[[  0   4   0  -3  -6  -2]
 [-19   4   2   3   3   0]
 [  7   4   2 -17 -56   0]] => -2, 7

[[ 49 -21  30  74  35  10]
 [ 48 -17 -15  -5  -2  18]
 [ 49 -12 -21  -9  31 -36]] => 10, 49

[[-15  30  -6 -65]
 [ -1   1   2   4]
 [ 31 -63 -23 -21]] => -65, 31

[ 11 -62  -4  51] => 51, 11

[[-17 -22   3 -16]
 [-16   4  61 -46]
 [ 32   1   4  38]] => -16, 32

[ 38  43 -77   3] => 3, 38

[-54  29  15  37 -63  -9  26] => 26, -54

[  5  55 -21   0 -47 -45] => -45, 5

[-16  -2 -59  19] => 19, -16
---
(55, 35, 49, 80, 61, 1, 31) --> 49
((60, 78, 32, 62, 19), (60, 78, 32, 63, 18)) --> 60
((5515, 3968, 5430, 6731), (4885, 5501, 9519, 1714), (6145, 4722, 9852, 2206)) --> 1714
(27, 48, 21, 80, 31) --> 27
(899, 453, 166, 280, 707) --> 899
(-29, -16, 8, 2, 39, -43) --> -16
((3990, 8789, 5016, 4435, 4566), (7036, 5086, 6554, 4363, 3170)) --> 7036
((269, -675, -568, 791), (-35, -785, 94, 601)) --> 791
((687, -568, -631, -124), (-978, -784, 301, -648), (-425, -427, -559, -379)) --> -648
---
[[ -5 -33 -21 -35 -40 -35  73]
 [ 60   5   4  36  -2 -32  -4]
 [-46  33  51   8  -9 -20  49]]: 33

[[ 71  62 -18  -3   5 -35]
 [ 66 -25  38  48  38  45]]: -25

[ 13  -6 -42  -1 -25  56   2]: -6

[-76 -25  21 -33  10]: -25

[[-23 -29  30 -44 -19]
 [-35 -62 -47 -22 -46]
 [ 10  18   4  43  26]]: 18

[[-32 -55 -52 -44  37  25 -22]
 [-24 -14  40  -3  19 -29 -64]]: -14
---
[[ 63 -21   5 -59  10]
 [  7 -30  77  -9  43]
 [ 55   1 -32  -3  20]] >> -21

[[-64  15  24  55]
 [-27 -19  44  52]
 [-53  20  26  26]] >> 15

[[ -8   7  -4  -1   0]
 [ -9  42   4  12   7]
 [-41  78  -7  16 -15]] >> 7

[[-24  -1   6  27   7]
 [  6 -29  70  -5  43]
 [  9   0  12  54  54]] >> -1

[[ 19 -65 -50  19  23 -44]
 [-12 -40 -61 -42 -54 -58]
 [-25  38  41 -42 -12  33]] >> -65

[[-37   0 -19 -17  18  -4  -5]
 [-23  17   6 -39 -25 -19  -3]
 [ -8  -7 -31 -65 -32  19   1]] >> 0

[[ 38  16   2   6 -20  -1   0]
 [-60  -5 -20   6 -16 -33 -10]
 [  8  -2  -5   3 -16  22 -14]] >> 16

[[ 29 -65  68   2  -2]
 [-30   1 -33  13  16]
 [ 21 -21   5 -36 -30]] >> -65

[[-54 -30  -7 -37]
 [ -2  -5  57   5]
 [-31 -20   0 -19]] >> -30
---
[2 5 3 7 2 8] -> 2, 8

[[101 179 121 187  74  55]
 [ 54 198  56 119  55 121]
 [103 178 124 188  76  54]] -> 101, 54

[[104  15 117 154]
 [ 64  58 227  38]
 [ 41 165 105 116]] -> 104, 116

[2 7 5 2] -> 2, 2

[901 524 934 227 120] -> 901, 120

[1 4 5 8] -> 1, 8
---
[ 34   7 -60 -16  16  12  24] --> -16
[ 20  38  -8  48  18 -66 -18] --> 48
[-26   9   1 -63  -1 -55 -68] --> -63
[-57   0  27  41  23  58  20] --> 41
[ 47  29  68 -38   7  41  69] --> -38
[ 58   3 -35  31  66 -31   9] --> 31
[ 23  38 -17 -29  74  13 -18] --> -29
[ 71  62  39 -72   1 -18 -35] --> -72
---
[[ 15 -58  76  32 -31 -43]
 [-53 -34  -3  -6  70 -58]
 [-39   5  38  69 -19  58]] => 70

[[-19  30 -46  55 -10]
 [ 14 -53   6 -32 -18]] => 55

[[-19  13 -43 -73   0]
 [ -4 -28 -37 -13  39]
 [ -8 -24 -15 -35  -1]] => -13

[[ 53 -67  36  11  53  24]
 [-45 -35  29 -17 -45  52]] => 53

[[-31 -12 -71 -25 -25  56 -31]
 [-27 -19 -77 -16 -28  54 -31]] => 56

[[  9 -43   6  24  29  15]
 [-61   2 -67  35  22  56]] => 29

[[  5  21  13  32]
 [ 24   9 -42 -78]
 [ -2   0   1  -2]] => -42
---
[[  4 -27  35 -29   5  20 -54]
 [-27  27 -33  37 -31  20 -14]
 [-24  38 -40  45 -30  20 -14]
 [ 23  32  32 -40 -52 -17 -17]
 [-48 -24   0 -19  -6  58 -24]
 [-36  24 -30  32 -30  26  -2]
 [-45   3 -31 -15  -3  30  53]
 [-31  28 -33  37 -33  23 -11]] value -31

[[ -2  -3  -7   8  -5   0  -2   6   1  -2  -7   6  -5  -1  -5]
 [  3  -1  -2   0   0   5  -1  -3   2   0   3  -5   6  -1   2]
 [  0   2  -1  -1  -4  -7   2   4   2   7   1   4   1 -14  -1]
 [  4  -2   5  -1   2  -7   5  -5  -2  -1  -5   3   2  -3   3]
 [-17  -9  -5 -13  -1  10   8   3  34  12  21 -13 -16  -8 -26]
 [ 65 -22  29 -12 -16 -67  21 -28  39 -33   6  34   3 -29 -26]
 [-14  11  -5  -3   4  12  -7   9 -12   6  10  -8  -1   6   6]
 [  0   2   1   0  -1   0  -3   1   0   1  -1   1  -2   2  -1]
 [ -6  -7   2  -7   0   0  10  -2  19   6   7  -3 -10  -7 -13]
 [  1   0  -2   2  -2   0  -3   1   1   0   0   1   1   0  -1]] value 1

[[ 22  20  20  22  25   8  19 -30   4  23  41 -30  39 -31  19  23]
 [ 19  57  18  57  22  12  17 -54  10  19  44 -56 -12 -54  49  19]
 [-36  43 -38  43 -34 -43 -40  -8 -45 -36   1  -8 -39  -7  34 -36]
 [-38 -40 -36 -39 -40 -26 -35  54 -23 -38 -58  55   0  54 -41 -38]
 [-32  18 -31  15 -33 -26 -31  34 -23 -32 -27  34 -34  35  11 -33]
 [-17  55 -19  55 -15 -24 -20 -10 -25 -17  11 -10 -63  -9  40 -17]
 [ 34 -13  35 -14  32  43  36   2  46  34  12   2 -36   3  -2  34]
 [-50   5 -49   4 -52 -40 -48  44 -38 -49 -49  44 -17  44  -5 -50]
 [ 37  -1  36   2  38  31  36 -45  30  37  33 -46  18 -45  -4  38]
 [-24  49 -26  49 -22 -29 -27   4 -30 -24   5   3 -51   4  37 -24]
 [  3 -62   4 -63   1   6   5  34   5   2 -22  34  41  33 -45   2]] value 3

[[ 31  17 -15 -25 -14  19  35   6  17 -17 -11  35  -9   7]
 [ -9  -3 -12  23 -22 -23  23 -41  -3  -1  -1   9 -19  11]
 [ 13  12 -33   9 -21 -16  -5  40  12 -18   0   4  10  14]
 [ 27 -13 -31  24   6 -18  -5  -5 -13   7  -9  -6 -35  13]
 [-12 -14 -10 -14   3 -36  -1  13 -14 -31 -19  -2   6  32]
 [ 13  28   9  47 -16  -9   3  21  28  10  10 -45 -12  -4]
 [-13  -6 -37  -9 -21  -8  20   9  -6  -4  25  47  25  21]
 [ -9  12   8   6 -26 -42 -17   4  12  28  11  67  18  -5]
 [-19   0 -18 -25  16  15   4  29   0 -16   0 -22   3  40]
 [ -4  -7 -16 -17  -9  26   8  44  -7 -32  -3 -26   2  10]] value -4

[[  6  32 -33  35  49 -55 -17   1 -14  24]
 [ -2  34 -36  32  54 -54  20   2 -10  22]
 [ 22  11   0  25  11 -33 -63  -7 -15  15]
 [ 26 -47  30 -25 -77  49 -59 -19   4 -23]
 [  6 -46  38 -38 -72  64 -30 -10  14 -30]
 [ -8  39  22  17  51 -12   0   0 -22  30]
 [ 21 -33  31 -18 -58  41   3  -7  -1 -14]
 [ 25  25  11   0  23   0  -8  19 -32  30]] value 25
---
array([ 56,   4,  40,  77,  51, -15,  53]) value 56

array([-57,  64,  50, -70, -39]) value 50

array([[-14,  19, -26,  43,  -3,   1],
       [ 14, -24,   9,  24,  61, -31],
       [-43, -15, -14, -12, -25,  65]]) value 61

array([ 41, -70, -40, -27,  70, -57]) value 41

array([[-15, -21,  19, -27,  -7,  74],
       [  5, -13,  36, -32, -19,  68]]) value 68

array([ 35,   6, -61, -30, -71,   4]) value 6

array([ -8,  14,  20, -50, -58, -51]) value 14
---
[[-25  46 -13  -7]
 [-25  56  -7  -3]] Out: 56, 46

[-59 -23  -1 -29 -30] Out: -1, -23

[-34   3 -31  35  26 -16  55] Out: 55, 35

[[-67 -43  15 -12 -14  -6]
 [ 30 -33 -31  -1  10   3]
 [ 23  22   8 -12  -7  -6]] Out: 30, 23

[ -4  29  11 -18  34  67] Out: 67, 34

[ 25  -4 -51 -29   3 -27 -72] Out: 25, 3

[-34  -7  66 -14  -5   6] Out: 66, 6

[[ 11 -18 -32 -23  -1 -34  18]
 [ 66 -61   6 -23  54 -14 -36]] Out: 66, 54

[-40  -5   2 -56] Out: 2, -5
